Z: a few groups of rows, each row roughly a mix of its group's hidden directions:
Z (74 x 10):
[[ -3   8   1  34 -20  -6  10 -12 -33 -14]
 [-23 -32   8  14 -27   4 -12  18 -12  -6]
 [  8  32   2   5  -4  -9  38 -18 -12 -12]
 [-15   5 -24  12  19 -17   8 -13 -19 -31]
 [  1  -1  51  -1 -20   1 -10   6   9  -2]
 [-17 -35 -14   8   1   4 -30  21  -2   9]
 [  5  -2  50  -9 -17   1  -9  -1  15  -1]
 [ -2  17  24   5  17  15  12  -9 -26 -30]
 [ 13  -2  33  -9   6  24 -15  15  10  27]
 [ -1  -1 -50   0  21   2   5  -9   8  -7]
 [-17   8  22 -16 -24  24  -5  26   0  16]
 [-13 -20   7  28 -21   7 -17 -10 -24 -16]
 [ 22  -7  20 -27  -3 -11  17 -25 -17  15]
 [  3 -29  11   6 -21  15 -39   5  -2   1]
 [ -5   5   8   7 -53  -7  13   1  -3  -6]
 [ 10  24 -35  13 -19 -10  14 -20   2  -3]
 [  2 -15 -22 -10  24   1 -28  19  12  23]
 [ -9 -23  22 -12  21  14 -18  12  26 -11]
 [-12  -7  14  34 -15   1 -14 -20 -22 -19]
 [ -1   3  18  22 -29   4   7 -21 -24 -22]
 [  2  -6  15 -11 -20  13 -15  22  17  35]
 [  8   8   5   1 -22  -9  29 -27  -4 -30]
 [ -9   0  -7 -33  34  22  -3  10  11  13]
 [  9 -12 -22  25  33 -20 -18  -7  -4   1]
 [  2 -10  10  27 -22   9 -19 -21 -25 -17]
 [ 28   5  40  -3   3  18  10 -17   2  -6]
 [ 22  -6 -13  27  36 -14  -8 -12  -9  -2]
 [ -6 -14 -16 -22  35  15 -13   1  24   0]
 [  7 -12   0  30 -10   1 -41   7 -14   8]
 [  2  -9 -10   9 -31  -9 -15  21  10  33]
 [ -4 -22  -7  10  12  -1 -43  17   6  17]
 [  1  -3 -27   5  19   4 -15  26  -1  34]
 [  0   5  22  12 -34   4  18 -16 -18 -23]
 [ -2  18  20  -5 -38  16  22   5 -12  -7]
 [  2 -13  14  21  20  -2 -38  15  -2  18]
 [-26 -26 -12  28   3  -2 -25   6 -16  -2]
 [ -3 -30  -6 -20  -5  10 -20  29  14  17]
 [ -1  27 -46   2  -3   0   2 -10  -2  15]
 [  7   6   5 -13 -47   2  24  -4  11   4]
 [ -5   8  23  -3  18  30 -16  27 -12  17]
 [ 19   8   7  15 -31 -19  23 -20 -11 -12]
 [  2  -7 -22   1  37   0 -32  -3   9  13]
 [-15 -18  19  -9  22  17 -24  20  22  -5]
 [ 13  -7  16   5 -47 -11   2  -5  16   9]
 [ 19   4 -23  -4  -6 -16  27 -26 -23   4]
 [  0   8  26   6 -27   6  19 -24 -10 -26]
 [-16 -11  -2  39 -15 -10 -17  12 -24  -1]
 [  4  -2   8 -16 -41   8   5  10  20  24]
 [-15  10 -36  -9  22  17 -18   8  15  13]
 [ 24 -18  19 -18  -1 -11  18 -29   9 -15]
 [-15   1 -43   4  25  12 -11  11  11   0]
 [-11 -21  10 -32 -19  17  23  -1  10 -15]
 [ -3  -3  51  -8 -11   5 -13  11   3   7]
 [-12  -7  -3  12   8  13 -18  12  39 -26]
 [ 19   2  33   1 -29 -15  15 -18  -6  -7]
 [ 20  -3   1  -9   6   3 -35  21  20  25]
 [ 23  22   0 -15  17   9   7 -38   5 -10]
 [ -9 -22 -27 -11  -6   1   6  37  -5  18]
 [  9 -17 -16  15  30 -14 -28   4   8  19]
 [  3   8   4  31  30   1 -10   4 -31 -13]
 [ 11  13 -26 -13  35  -8  -4   9  13  22]
 [ 25  22 -13 -26  25   2  11 -12  16   9]
 [  5  19  22   8 -33 -10   7   0 -26  18]
 [  1  15  13  30 -35 -13   9   7 -18  -7]
 [ -6   0 -29  15 -37 -25  10   1  -4  -2]
 [-17   5  18   9 -20  13 -20  33 -13  17]
 [  4  31 -10   1  20 -10  32 -23  -7  -8]
 [ -9 -22 -15 -11  36  13 -10   6  22 -13]
 [ -9  -4 -30  10  41 -10 -13   4 -10  -3]
 [ -8 -16  41   1   1   1  -4  24 -24   7]
 [ -1  -5  45 -15  -5   9 -17   4  22   2]
 [-22 -22 -10  11   9 -29 -29  -4  12  -8]
 [ -6  -4 -35  30   9 -22 -11   8 -17   1]
 [  1  20  10  10 -21  -4  36 -15 -19 -18]]

which group is each row in? (one row of each group first):
[  1   3 -23   1  40   3 -14 -29   1  -2]  G
[ 13  14  -6  11 -25 -19  23 -14 -31   7]  C
[  2  -4 -17  18  45  -9 -14  -3 -13  -6]  P

[  8   0  31  -2 -35  14  -6  14   8  22]  P
[ 26 -17   3   3  15 -20  -2 -33  22  -6]  P
[  8 -17  -5  21  30 -15 -32   3   4  14]  P
[ -8   5  19   7 -35  -2  32   2 -14 -17]  G
[  7 -10 -40 -13  26  -3  15 -15 -11   3]  C
[-11 -23  35   2  10   3  -4  27 -22   1]  C
